One turning vector, and how many ticks it has turned
The counts run from 0 to 394.
[117  96 103 103 149  84 105  96  89 152 146 172 150 159 102 147 103 167
 119 158 108  89 154 112 108 118 187 149 111 161 104  94 209 152 135 115
  97 118 171 117 147 135 142 128 157 131 113 152 118 144 103 133 104 185
 148 120 120 108 184  94 112 116  91  86  96 140 107 108  94 129 113 145
 120 147 138 147 119  83 104 119 193 124 119 132 121 100 122] => 55
[136 102 119 145  85 147 130 143 143 145 106 156 114 155  97  87 162 112
 161 164 152 114 159  99  88 153 146 145 147 112 115 159  80  83 159 157
 109 174 125 139  63 121 137 164  95 150 170 123 129  97 132 124 125  86
 122 158 110 199 143 136 157 116 115  97 143  86 118 103 126 123  98  88
 154 161 106 134 118 132 118 104 103 165 176 152 135  91 114] => 71
[127 100  96 148 144  99 117 139  99  75 128 148  89 101 129  77 124 115
 176 148 124 101 152 128 165 122 127 143 164 165 106 103 136 132 126 112
 139 212 147 120  94 102  96 118  88 118 127 105 128 159 131 133 135  92
 148 161 124 155  91 146 125  87 152  97 157 124 137 138 113 124 119 135
 130 115  93  98 158 111 111 161 137 220 173 110 126 143 147] => 247
[128 127 111  76 104 168 136 107 111 102 134 138 135 166 186 128  94  98
 135 129 109 104 100 157 128  84 122 101  71 116 185 101 141 123 105 133
 180 126 134 100 167 148 158 141 147 118 157 131 104 141 104 135 123  75
 135 124 133 156 133 112 127 148 119 155 151 149 169  97 114 103 129 161
 142 111  78 131 109 135 130 109 148 128 163  97 162 128 140] => 179
[108 140 143 113 134 120 122 136 120 150 101 127 131 161  70  76 142 114
 155 194 108 137 150  81 122 142 171 155 134 141  91 158 161 111 146 117
 130 191 151 168  83 125 122 113 144 119 139 128 134 187  98 142 108 151
 120 124 102 130 146 104 135  97 137  91 166  80 127  80 156 129 140 111
 116 136  91 121 111  82  90 161 141 152 174 102 156 107 116] => 59
[162 112  91 120 128 130 117 155 109 128 131 125 133 158 177 124 127  80
 161 147 136  74 155 116 126 100  85 158  90 111 147 104 106 155 128  98
 164 175 163 134 173 130 145 103 124 108  80 122  69 168 137 136 141  96
 146 154 122 155 152 111 131 114 152 113 100 157 133 131  75 136  78 118
 155 155 128 124 134 132 148 129 129 148 199 134 130  73 140] => 249
[134 129 114 202 129  93  87  98 125 154 105 134 111  97  90  83 126 194
 108 163 120 153 163  92 110 180 123 173 135 168  90 122 154 106 142 116
  78 140 147 135  95 143 132 114 129 124 147 156 169  88 163  74  95 112
 128 118 136 145 121 122  98 111 148  87 143 116 144 112 158 118 138 103
 115 142  88 122 141  83 139 151 123 140 131 145 106 133 108] => 151
[108 128 105 136  97 113 108 107 130 113 117 163 128 128 118 101 138 167
 149 162  94 126 156 158  77 117 183 170 169 124  97 162 145 165 103 172
 139 121 114 104  87  96 132 162 111 180 150 124 152  86 126 100 112 123
 153  81 125 164 109 178 122 123 108 113 171 105 159  97 148 108 115 130
 114 155 119 129 114 110 122  89 159 182 109 158 129 132 121] => 184
[131  76  74 110 129 118 157 103 123 108 169 198  83 101 161 115 109 125
 111 135 155  71 155 113 120 106 158 123 118 176 142  74 175 143 101  65
 143 133 151 102 141 117 143 117 117 118 115 122 134 122 124 131 124 119
 124 171 131 107 132 115  69 125 117 101 142 132 126 136 116  97  79 147
 142 106 114 115 169 107 125  88 156 168 104 128 125 136 132] => 251
[140 116  95 138 136 125 130  98 114 117 115 120  73 116 126 116  81 148
 125 136 104 184 131 103 113 183 118 128  80 149 140 106 161 119  92 104
 115 102  98 146 115 151 157 104 107 103 134 154 157 113 157  86  86 124
 133 145 139 136 146 134 114 138 129 126 157 128 208 101 157 117 111 134
 124 139  40 110 184  96 154 153 131 132 149 137 110 165 140] => 36
[146 135  93  99  85 126 154 106 124 131 145 162 146 150 123 173 119 164
  73 129 110 101 148 138 111 104 125 161  97 130 135 147 185 144 140 139
 158 124 146 122 148 124 135 187 133 131 154 166 104 117 118  88 126 120
  88 168 131  69 121 103 108 118 106 132 178 140 152  69 157 102  98 124
 124 145 127 155 125  84 123 154 175 109 103 156 127 156 151] => 77
[168 117  99 136 131 131 105 139 116 194  86 134 121 187 106 156 132  77
  98 131 139 107 131  98 139 191 112 105 147 177 119  98  97 112 182 114
  85 173 161 123 103 159 155 110 126 109 170 124 105 141 127 125 104  97
 129 165 112 162 156  57 134 111 109  68  98 129  92 138  78 109 114 112
 124 127 160 117 117 147 101 129 119 133 157 115 164  89 112] => 270
[126 113 133 130 137 129  95 122  94 156  85 172  90 122  83  94 163 173
 138 149  79 132 142 114 126 121 131 212 121 109 109 147 155 160 119 139
 150 131 133 112 130 124 116 140 146 150 125 169 122 112  75 107  71 172
 134 145  96 117 168 155 159 130 116 134 142 161 123  83 113 170 111 117
 127 162 141 139 131  76 105  91 153 127 129 185 107  88 137] => 287
[116 119  81 129 144  59 155 117  95 105 183 111 166 136 126 146  67 104
 114 116  86 118 139 105 154 120 142 109 134 126 128 114 159 114 103 111
  86  93 113 133 153 126 155 137 108 111 123 116  93 152 166 124 146 141
 119  92 154 106 159 115 135 113 143 117 149 109 166 130 150 151 136 141
 124 136  77  93 159 134 167 185 155 141 164 104  84 166 156] => 128
[154 148 103 196 102  89 104 113 126 179  86 119 113 140 118 113 169 133
  96 142 141 175 171  58 119 193  92 153 134 176 109 126 120  86 164 143
  94 167 135 147 110 147 129 130 154 124 153 135 146 110 142 111  84 100
 106 140 109 135 121 108 142 105 152  84 140 113 127  90 175 149 154 109
 126 129  90 121 149  98 103 152 106 140 155 142 156 101 125] => 152
[112 152  99 112 140  53 136  99 128 123 159  86 105 126  57 108 136 161
  74 156 128 134 136 102 110 172 120 127  96 119 115 127 178 119 147  84
  82 122 136 148 143 135 124  87 145 138 119 154 150 140 140 139 116 164
 100 108 106  89 170  96 120 108 130 100 125  95 116 100 149 132 133 180
 107 173 114 110 160  96 142 181 163 126 120 114  73 119 114] => 232
[127 124 122 117 119 155 153 123 100  67 107 132 103  69 111  75 105 138
 134 116  99 140 112 143 160 117  80 175 105 111 155 144 143 116  92 109
 155 156 112 141 156 124 104 161 128 106 167 144  89 157 136 106 139 125
 112 179 131 112 104 120 135 180 131 155 186 140 173 105 130 116 140 149
 117 132  64 135 152  84 134 170 129 140 153 118  95 186 164] => 213
[123 143  84 110  87  88 175  95 158 168 137 141 157 104 180 123 153 121
  73  94 133 114 130 103 148 136  89 103 119 139 134 101  83  98 109 124
 124 171 149 100 184 138 139 153 164 147 197  95  74 115 158 172 142 103
  92 126 137  98 123  92 118 148 144 151 156 143 114 139 128 131 134 140
 146 125 129 119 118 107 145 167 162 126 156 130 133 152 103] => 5
[125 149 125 154 126 122 134 153  90 117 131 101  99 153  81 124 171 105
 103 131 143 139 141 110 131 137 111 124 159 126 139 146 104  98 209 120
  79 145  96 138  91 133 144 170 111 164 137 127 104 173  75 151 130 152
 112 147  69 133 160 125 160 128 142  91 123 119  97  98 107 163 162 140
 156 159 149 122 122 155  83 129 123 154 146 107 126  86 141] => 93
[100 134 132 121 129 146 165 109 127  94 111 123  84  68  87  64 155 155
 150 143 151 126 120 141 130 143  96 185 111 129 149 136 110 130 131  86
 158 186 129 119  85 109 106 134 128 137 182 141 132 152 117 134 130 111
 121 182 108 124  81 107 116 173 130 137 180 131 113 103 104 112 112 138
 131 128 124 139 154  90 133 149  91 144 126 128  84 118 112] => 214
[142 158 129 172 121 140 123 119 148 134 113 116 110 106 180  71 146  89
 141 176 133 131 178  80  99 126 110 114 150 149 109 158 112 116 129 108
 138 168 124 138 119 114 175 136 102 143 144  93 128 103 140 103 132  80
 170  93 106 171 109 125 123 125 166  96 153  80 174 131 173 121 127 117
 101 128  66  99 146 103 155 146  95 186 159 111 160 127 121] => 256
[123 128 115  98 101 126 148 132  94 122 104 132 155 173  89 171 118 132
  70 104 127 126 119 175 131 152 107 126 127 120 120  97 132  99 177 150
 106 135 152  88 115 124 141 130 139 138 171 132 113 198  98 149 149  88
  75 183 135 108 110 116 117 121 109 117 125 133 116  73  91 109 130 139
 125 157 196 139 114 155 106 185 166 114 150  95 126 129 139] => 85
[139 104 108 106 115 107  94 149  90 136  89 117 139 167  97 144 126 104
 169 151  85 136 132 119 161 151 144 164 106 123 109 120 166 172 105 165
 142 130 167 135 125 100  96 109 120  98 116 122 109 181 109 115  93  86
 145 147 136 126 150 117 165  59 137 129 115 152 121  93 107 148 104 132
 104 144 176 133 131 113 102 187 173 161 174 145 131  72 147] => 51
[148 108  86 123 126 117  89 124 127 160 100 158 158 152 134 136  96 157
 120 147 100  97 138 144  85 139 111 154 102 129 123  92 145 154  77 104
 127 130 179  91 143 141 153  89 143 128 131 120 105 121 156  80 131  63
 125 147 142 141 107 139  97 112 119 117 103 152 163 140  73  76  74 108
 121 163 178 133 142  99 153 144 154 117 159 142 118 128 108] => 261
[118  91 131 100 125 159 139 122 107 148  96 180 135 179 131 103 131 122
 166 158 128  84 129 146  94 116 164 143 118 134 116  93 137 136 138 121
 143 195 183 103 118 123 135 131 156 127 157 101 110 177  88 151 140  95
 129 172 110 149 142 125 107 131 110 117 100 115  93 112  60  78  97 102
 144 149 167 136 115 106  90  96 153 148 147 138 166  87 119] => 63
[ 84 155 102 153 106  99 148 112 137 101 134 123  77 104 136  83 148 147
  76 105 166 148 108 123 110 160  98 113 110 138 141 116 111  53 146 121
  83 116 111 116 104 145 153 128 118 152 173 121 170 131 155 134 139  78
 116 139 137 129 101 142 103 165 142 116 145 119 151  92 133 113 167 172
 150 106  95 114 159 155 159 165 114 151 126 110 107 141 123] => 222
[103 103 101 133 129 116 162 114 109 137 137 171 137 136 106 128 175 141
 118 115 137  84 146 138 106  78 158 169 166 111 102 111 128 140 159 128
 123 160 151  94 125 103 129 159 140 174 144  68 113 169  88 180 149 146
  98 173 112 111 148 159 125 143 125 136 110 143 107 112  54 111  92 114
 158 184 179 133 145 132 107 104 162 146 115 148  97 118 149] => 321
[124 105 119 179 141 115 133 116 100 150  85 187  98 113 168 125 210 140
 123 104 145 151 172 101 150 120 113 180 156 161  82  92 110 137 132 118
 148 169 138  97 138 104 131 149 152 139 124 117 126 154 116 159 114 128
 135 177 104 126 124 166 124 123 149 143 104 163 108 115  95 156 117  99
 129 144 170 134 163  88  99 122 134 149 115 164 130 106 160] => 30
[125 118  99 116 105 115 131 120 144 157 117 134 159 128 176 115 113  95
 123 148 102 129 129 133 174 132 134 128 103 123 153 142 137 171  47 117
 152  98 133 104 137 125 170 117 128 129 160 115  75  72 136  89 146  78
 160  93 150 127 117  96  99 138 160 139 189 141 146 130 157 111 110 150
 121  90 135 134 108 132 160 161 134 159 158 144 163 108 117] => 378
[160 153 109 112 131 109 141  98 114 123 119 107 133 187 172 186 126 131
  86 131 110 155 133 135  87 113 131 121  83 143 109 108 168 179  97 117
 144  80 134 113 192 119 180 101 144 141  95 117 115 151 124 103 102 105
 157 116 124 114 155 136 130  93 131 134  92 161 162 100 138 128 119 151
 104 161 181 126 140 118 139 150 168 140 107 156 159  94 172] => 43
[136 130  93 121 107 111  96 103 147 178 128 147 141 124 172 100 143 151
 120 149 111  97 161  94 141 123  84 168  42 124 152 125 141 145  91  97
 162 159 169 159 200 149 133 115 156 121 126 150  95  69 156 109 114 120
 148 106 129 131 160 113 124 126 141 124 124 172 146 124 132 138 124 147
 131 133  92 140 120  86 153 132 162 123 153 165 126  92 104] => 367
[ 99  99 114 109 135 156 156 128 128 201  91 151 147 129 113  99 138  85
 129 149 148 110 120  68 154 170 134 149  99 126 156 141 127 113 127  91
 114 172 164 117 101 150 149 117 158 123 162 140  98 124 112 132 116 134
 116 150 108 109 164  50 122 181 131 123 167 104  73  93  99 141  92 105
 136  98 121 133 120 114 127 136 123 116 190 117 135  83  94] => 388
[130  91 154 146 144 161 134 130 104 136  76 150 102  76 161  74 116 110
 170 133  90 171 142 120 163 143  97 166 122 120 128 141 117 137  65  94
 139 122 136  99 118 131 143 109 126 112 152 112 102 126 143 112 110 106
 177 151 129 157 135 154 147 168 158 157 152 149 156 131 113 119  94 116
 126 113 112 141 172 116 178 167  97 139 182 157 106 111 139] => 28
[110 107 113 135 114  76 139 128 136 200 116 166 158 146  97 138 186 140
 120 146 112 123 167  97 137 144 171 172 151 155  86 139 151 159 105 147
 116 139 163  99  97  93 136 128 129 155 136 116 101 104  96 118 130 128
 115 135 107  93 133 120 110 102 139 119 170 111  73  94 156 151  94  99
 112 136 187 141  99 101  98 126 145 174 143 188 151  89 117] => 380
[126 138  96 115  86  64 120 107 118 133 117 121 128 105 107  95 174 164
 125 133 101 124 138 132 145 122  55 203  68  90 132 126 137 148 101 147
 180 148 136 134 158 104  72 122 151 109 150 151 116 137 136 134 119 108
  82 138 137 108 118 146 151 111 152 160 164 164 127 108 133 142 132 170
 149 163 137 123 129  81 133 172 173 129 149 173  75 107 126] => 110
[116 114 109 136 131 122 128  87 131 151  79 138  65 105  98  70 123 174
 129 159 132 146 130  95  98 198 116 154 101 159 108 109 139 108 104 107
 120 171 144 149  88 155 134  91 128 103 177 150 187 121 144 114  79 100
 132 173 135 164 119 112 109 140 113 119 137 133 134  94 128 115 128 131
 123 128  83 120 183  67 136 139 134 133 145 138 106 119 101] => 37
[139 151 107 164 195 101 129 106  87 114 128 147 136 130 123 156 139 131
 102 120 105 136 146 123 108  98 124 126 186 179  84  81 161 122 161  68
  75 124 113  96 142 111 142 137 138 148 100 100 114 199 105 168  89 176
 133 132  91  99 143 139 108 124 104 103 117 142 159 127  96 145 126 125
  92 166 140  91 150 106 106 147 144 134 109 106 121 179 167] => 22
[ 56 106 125 152 152  82 130 118 119 166 162 160 111 100 105  52 145 154
 163 158 128 144 163  69 128 163 162 126 157 125 108 114 136  98 110  85
  69 158 146 124  91 134 139 109 131 161 135 107 160 108 148 164 133 159
 136  95 132 149 167 139 135 137 161  72 130  93 102 134 135 135 145 122
 145 121  86  88 148 115 141 146 132 169 160 138 115  97 104] => 244
[133 152  97 157 117 115 148  97 143 126 123 158 104 113 159  91 146 132
 106 142 123 142 186  68 107 128 141 115 162 183 101 114 157 105 137  98
 126 177 126 132 122 108 152 168 129 142 152 109 142  98 137 129 104 119
 128  95 119 134 112 138  93  96 126  91 173  92 144 102 197 129 130 113
 119 110  63 107 152  81 121 129 123 199 115 119 175 168 127] => 255
[158 160 124 168 201 111 120 108 106 134 117 127 134 118 101 130 139 115
 137 135  81 141 149 117  97  95 100 148 172 132 101 138 122 184 137  85
  97 138 125 130 151 118 156 137 151 154 109 106  76 168 110 135  95 171
 164 113  88 126 172 132 146 136 118 100  89 138 143 156  91 147 102 108
  97 196 152 103 150  98 150 134 126 140 124 142 122 117 170] => 21
[138 146 120 139  93 168 143 146 139 108 107 117 119 136 115 137 135 119
  93 109 129 153 114 139 136 153 153  90 192 177 110 142  92 108 184 161
  79 152 104 107  82 115 165 191 104 166 201  89 127 131 119 115 128  83
 117 131 101 154 106 115 135 127 120 100 140 113 135 122 132  99 137 134
 120 132 140 140 112 139  99 133 115 173 109 107 196 148 147] => 82
[156 141 129 125 149 173 141 159 105  75 141  95  83 136 152 124 111  89
 127 108 131 148 121 129 175 126  83  73 117 144 164  93 135 151 131  62
 116 151 120 117 172 113 145 120  99 127 121  93  92 187 110 158 140  84
 167 163 114 144 121 116 149 121 143 122 103 146 151 142  93 155 115 158
 130 118 115 116 155 130 133 167 125 169 156 101 170 125 182] => 352
